Rows swapped in pairs by one turn or mirror: which row each one swaps with:
The rows were stretched afterwards, more along some directions than others.
Z825: [ 23   8  -9  14  19  -5 -11   8   4  28  11 -11  -5  -2   0  25   4]
Z974: [-11  10   6   1  -7  -3   4  -4   3  20   0  -7   0 -13  22 -10  -3]
Z641: [ 12   3   5 -14 -10   2 -16   1 -21 -22 -11 -13   8  -6 -10  -7  -9]
Z216: [ 16  24 -23 -12  23  13 -18  -3  -7  12 -12   2  22 -15  14   5  18]
Z909: [ 11 -13 -27   8 -20 -15 -13  -7  -5  -2  -6 -11   1  19  -2   8  12]
Z211: [  6  -8   9   1   5   6   1   0  -2  -2   3 -13   1  17 -11  17   5]
Z569: [-11   8  -1   2   0   6 -23  -9   9   3 -18  -2   4   5  10  -8   7]
Z117: [ 24   2  -3  -5  -6  -7 -12  -4 -12  -9   0  -6   3 -16   7   8 -12]
Z710: [ 31  23 -32  14  19   4 -25   8 -15  16 -24  -3   9 -11  15  -1   0]
Z177: [ 10   9  -1  -7  13  12   0   9   4  15  -3   7   3 -25   1   1   8]
Z923: [  7  -3   5   0   1   4   8  -6   8  20   6 -17   4 -16  12  15  -1]
Z426: [  3 -11 -15  -1 -25 -14  -9 -18   3   1   6 -11   7   3   9  19   5]
Z774: [ 23  10 -14  10   7  14 -12 -11   2   5  -8   7   6  -6  27   7  -9]
Z527: [  4  -1 -18  -9  16   2 -26  -1   2  20  10  -8  -1   5 -11  19  20]
Z773: [ -8  -5   5  -1  -8  15 -19 -14  17   3  -5  -7   6   2   4  25  -7]
Z131: [ -3  13   2  11  -7   3   0  -6   3   4 -18   3   1  -1  32 -19  -9]
Z891: [  1  -2  -4   2  15  14  -7   7   1   0  -3   0 -16   4   7  -7  -8]
Z368: [-10  15   2  -8   6   2 -40  12  -9  -1 -13 -16  -1  21  -8 -12   9]
Z730: [  4   2 -20   1 -19   6  -4 -15  -1  -8 -10  -2   3 -11  20   0   2]
Z126: [ 15  15 -20  -4   1 -19 -11  15 -11  25   1 -20   9  -5   1  -3  25]
Z845: [-21  10   4 -32  -2  20 -34   7  -8 -16  -6 -14  -2   9  -7 -18  -1]
Z911: [ 15   5 -22   1  15 -17 -17   7 -12  24   2 -10   0   3   0  11  16]
Z722: [-16  13   2 -17  -2  -2 -15  -5  14  11   8 -15   1 -15  20 -13  -1]
Z811: [-14  16  17   3   3   3  -8   0   2   8  -3 -10  -8  -3  27 -26 -13]
Z572: [  0  12   9  13 -13   9  -2  -2   2   5 -19  -4   3   0  24 -10 -11]
Z123: [ 29   5  -1  -4   3  -6  -6   1  -4  12   5 -21   9 -22  10  19   3]
Z444: [-17   2  -5  -9  -3  -6 -27  -3   4   7  -7 -18   1   7  -5   2  13]
Z148: [-19   2   1 -22  -9  11 -22  -6  -8 -15 -13 -11   4  -1   8 -15   0]
Z181: [ -2   3   2   0  -3 -12 -29  17  -6  11   0 -25 -13  11 -15  -7  -1]
Z295: [  1  16 -19  -2  -5  25 -18  -5   6  10 -19   9   7 -13  20  -2  -3]
Z841: [ 16  12 -21   5  31  18 -22   9  -7  24  -9   0   4   0  -4  10  12]
Z341: [-19   1 -17  -7  -2  11 -17 -18  11   0  -5   6   1  11  21 -10   6]
Z313: [-16  19  13 -15  21  14 -21  10   0  18   8 -16   0   2   8  -1  -2]
Z537: [ 13   9 -13  19  21  11 -13   4   8  29   0  -4  -7   3   1  15  10]
Z878: [ 15  -3   6  -6 -10 -18   7   1  -4  14  -1 -22  13 -20   1  16   6]
Z387: [  4   4  -7  13  -7   9   3   3  -4  17 -25   5  11   6   4  -5  13]
Z913: [ -3  -9  -4   6   1  22 -26  -3   4  -4 -10   0 -13  14 -10   6 -13]
Z971: [ -4  19 -20 -21   6  -1 -29   8 -13   0  -1 -18   4  -8   0  -9  21]
Z315: [  1  19  12  -5  17  23  -4  16  -1  23  -9  -6   6 -20   1  -7   1]
Z927: [  0  15 -18 -12  10 -17 -24   8  -6  24   4 -29  14  -1   7   6  25]
Z744: [ 12  -6  13  -2  -4   9  -4  -1   1   1   3 -17  -1 -15  -6  14 -15]
Z798: [ 25  21 -19  -3  27   1 -19  12 -17  11 -19 -12  17 -11  14   1  11]
Z484: [ -4  -7  16   0   0  13  -2  -1   2  -3   5 -15  -7  12 -12   7   0]
Z296: [  7  12   0 -17  19   9 -33   6  -7  -8  -3 -21   7   5   0  -2   3]
Z877: [ 24   4 -25  -2  21   2 -24   1 -13   8  -3  -7   6  10   3  16  19]
Z333: [  8   0  -2 -10  -4   1 -21 -12  -3 -18   7 -18  -5  -4  13   4 -22]
Z999: [-12  15   4 -12   2  -6 -29   6  -4  -4  -8 -12  -2   9   2 -20   4]
Z16: [  2  22 -15  -7   2   3 -21  -1   1  21 -11  -5   8 -31  23  -5   4]

Z572 swaps with Z368
Z315 swaps with Z913
Z177 swaps with Z891
Z387 swaps with Z181

